[[-21 -40  -9  14 -20   7 -19]
 [ 31  -2   3  20  -5   3  24]
 [ 22 -14  19  17  29  -5  24]
 [ 33 -11   5  34  14  18  25]
 [-32  10  17 -13   1 -25 -22]
 [-35 -25 -14 -24  28 -71  13]
 [  6  62  40   0  10  12  -7]
 [  6  39   0  -9  -7 -24  -3]
 [ 55 -13   0   9   6  -6  53]
 [ 21   0  11  -5 -18  11  12]]
|
[[-21 -40  -9  14 -20   7 -19]
 [ 22 -14  19  17  29  -5  24]
 [-32  10  17 -13   1 -25 -22]
 [  6  62  40   0  10  12  -7]
 [ 55 -13   0   9   6  -6  53]]

[[-15  -8 -13  22 -34 -15  30 -11 -14  -9   4 -29]
 [-33  -2 -38  14  -7   1  18 -28 -17 -26  -8 -31]
 [-44  -7 -47  -7  33  22 -11 -39 -26 -25 -14 -16]
 [-52   4 -61   9   5   5   4 -50 -32 -38  -2 -34]
 [ -2  -5   4   0  -2  -5   7   0   2  11  -9   0]
 [ 40   8  32  -1 -17 -16  -3  36  10  13   6  19]]
|
[[-15  -8 -13  22 -34 -15  30 -11 -14  -9   4 -29]
 [-44  -7 -47  -7  33  22 -11 -39 -26 -25 -14 -16]
 [ -2  -5   4   0  -2  -5   7   0   2  11  -9   0]]

[[-23 -27]
 [ 40 -11]
 [ -8  51]]
|
[[-23 -27]
 [ -8  51]]

[[-36  51 -54  42 -20  -9  35 -52]
 [-37 -43  43  34 -46 -21  45   5]]
|
[[-36  51 -54  42 -20  -9  35 -52]]

[[-31  23  37  13  54  -5 -34  34 -10 -41  14  25]
 [ 24   0  22 -66 -11   0 -11 -25 -22 -34 -47 -26]
 [-22  21  43  -7  45 -15 -30  34 -15 -56 -18  13]
 [-32  18  26  26  55  10 -33  20  -9 -20  46  32]
 [-25  11   7  32  45  24 -30  -2 -11  -1  66  30]
 [  8   9  31 -51   7 -12 -18  -2 -23 -54 -54 -16]]
|
[[-31  23  37  13  54  -5 -34  34 -10 -41  14  25]
 [-22  21  43  -7  45 -15 -30  34 -15 -56 -18  13]
 [-25  11   7  32  45  24 -30  -2 -11  -1  66  30]]

[[-37  -6  21  11  29  17  11]
 [ 35 -61   1  27   2 -10  36]
 [ 15  19  23 -16 -29 -25  31]
 [ 13  28  13 -21 -34 -25  13]]
|
[[-37  -6  21  11  29  17  11]
 [ 15  19  23 -16 -29 -25  31]]
---
[[-11  46  15 -13]
 [-11  30  22 -19]
 [ -2   7  32  -7]
 [ -4   3 -55  19]]
|
[[-11  46]
 [-11  30]
 [ -2   7]]

[[  7   1  18 -45]
 [ -3  22  17  57]
 [ 47  -5  45  14]
 [-40   1   2 -11]]
|
[[ 7  1]
 [-3 22]
 [47 -5]]

[[-20  14   1  -1]
 [  5 -30 -21  -5]
 [ 21  15  20  16]
 [ 37  69 -18  10]]
|
[[-20  14]
 [  5 -30]
 [ 21  15]]

[[-10  35  -4]
 [ 47  -4 -60]
 [ -2  25   2]]
|
[[-10  35]
 [ 47  -4]
 [ -2  25]]

[[ 24  27]
 [ 61  31]
 [  6  22]
 [-30   8]]
|
[[24 27]
 [61 31]
 [ 6 22]]

[[-56  66]
 [-66 -45]
 [-47 -30]
 [  5  51]]
|
[[-56  66]
 [-66 -45]
 [-47 -30]]
---
[[  2  -3  -4  -2   0   1  -3  -2  -3   3]
 [  2   3   1  -2  -1   0  -3   1   5   1]
 [-20  20  69  -7  10   4  15  13   8  -3]]
|
[[  2   2 -20]
 [ -3   3  20]
 [ -4   1  69]
 [ -2  -2  -7]
 [  0  -1  10]
 [  1   0   4]
 [ -3  -3  15]
 [ -2   1  13]
 [ -3   5   8]
 [  3   1  -3]]

[[-31 -19 -19 -14  -3  -3  -8 -10 -14]
 [  2  31   1  17 -52 -23  20 -18  -6]
 [  7   1   0  -1  -2 -10   1   0 -41]]
|
[[-31   2   7]
 [-19  31   1]
 [-19   1   0]
 [-14  17  -1]
 [ -3 -52  -2]
 [ -3 -23 -10]
 [ -8  20   1]
 [-10 -18   0]
 [-14  -6 -41]]

[[-31 -12 -17 -35 -58]
 [-49  -8 -12 -25 -42]
 [ -2  -7  -6 -26 -53]
 [-54   6 -16 -15 -22]
 [ 16  -5  43  16   3]
 [  7 -22 -49 -32 -16]
 [ 20   6  23  13   9]
 [ 20   5   3  -1 -10]
 [-32 -23  -6  -9  -3]]
|
[[-31 -49  -2 -54  16   7  20  20 -32]
 [-12  -8  -7   6  -5 -22   6   5 -23]
 [-17 -12  -6 -16  43 -49  23   3  -6]
 [-35 -25 -26 -15  16 -32  13  -1  -9]
 [-58 -42 -53 -22   3 -16   9 -10  -3]]

[[-41 -23 -16  25 -12  -8]
 [  8   7  -5  19 -17  49]
 [ 44   8 -18 -27 -13 -11]
 [ 40  10  16 -32   9  22]
 [ 14  -5   0   2 -34  51]
 [  3 -32 -29 -18 -27 -19]]
|
[[-41   8  44  40  14   3]
 [-23   7   8  10  -5 -32]
 [-16  -5 -18  16   0 -29]
 [ 25  19 -27 -32   2 -18]
 [-12 -17 -13   9 -34 -27]
 [ -8  49 -11  22  51 -19]]

[[ 21  45  -8  47  -6 -11  -6  -1  38  -6  28   9  19 -15  53]
 [ -5 -20   1 -17  20 -44 -14  25 -14 -20 -12  13 -44  12   1]
 [-15 -49  14 -59  18 -27 -12  16 -40 -26 -40  -5 -50  17 -38]]
|
[[ 21  -5 -15]
 [ 45 -20 -49]
 [ -8   1  14]
 [ 47 -17 -59]
 [ -6  20  18]
 [-11 -44 -27]
 [ -6 -14 -12]
 [ -1  25  16]
 [ 38 -14 -40]
 [ -6 -20 -26]
 [ 28 -12 -40]
 [  9  13  -5]
 [ 19 -44 -50]
 [-15  12  17]
 [ 53   1 -38]]

[[ 46  56  14  -7 -12  26  41  20 -24  17]
 [ -8  66 -28 -11  23  12 -41  26 -32  17]
 [ 16 -66 -10   7  34  22  20  14  33  62]
 [  2 -15  -5 -19  42  30  29 -24  12  29]
 [-24  -8  -4 -11 -43  20 -28 -23 -25  16]]
|
[[ 46  -8  16   2 -24]
 [ 56  66 -66 -15  -8]
 [ 14 -28 -10  -5  -4]
 [ -7 -11   7 -19 -11]
 [-12  23  34  42 -43]
 [ 26  12  22  30  20]
 [ 41 -41  20  29 -28]
 [ 20  26  14 -24 -23]
 [-24 -32  33  12 -25]
 [ 17  17  62  29  16]]
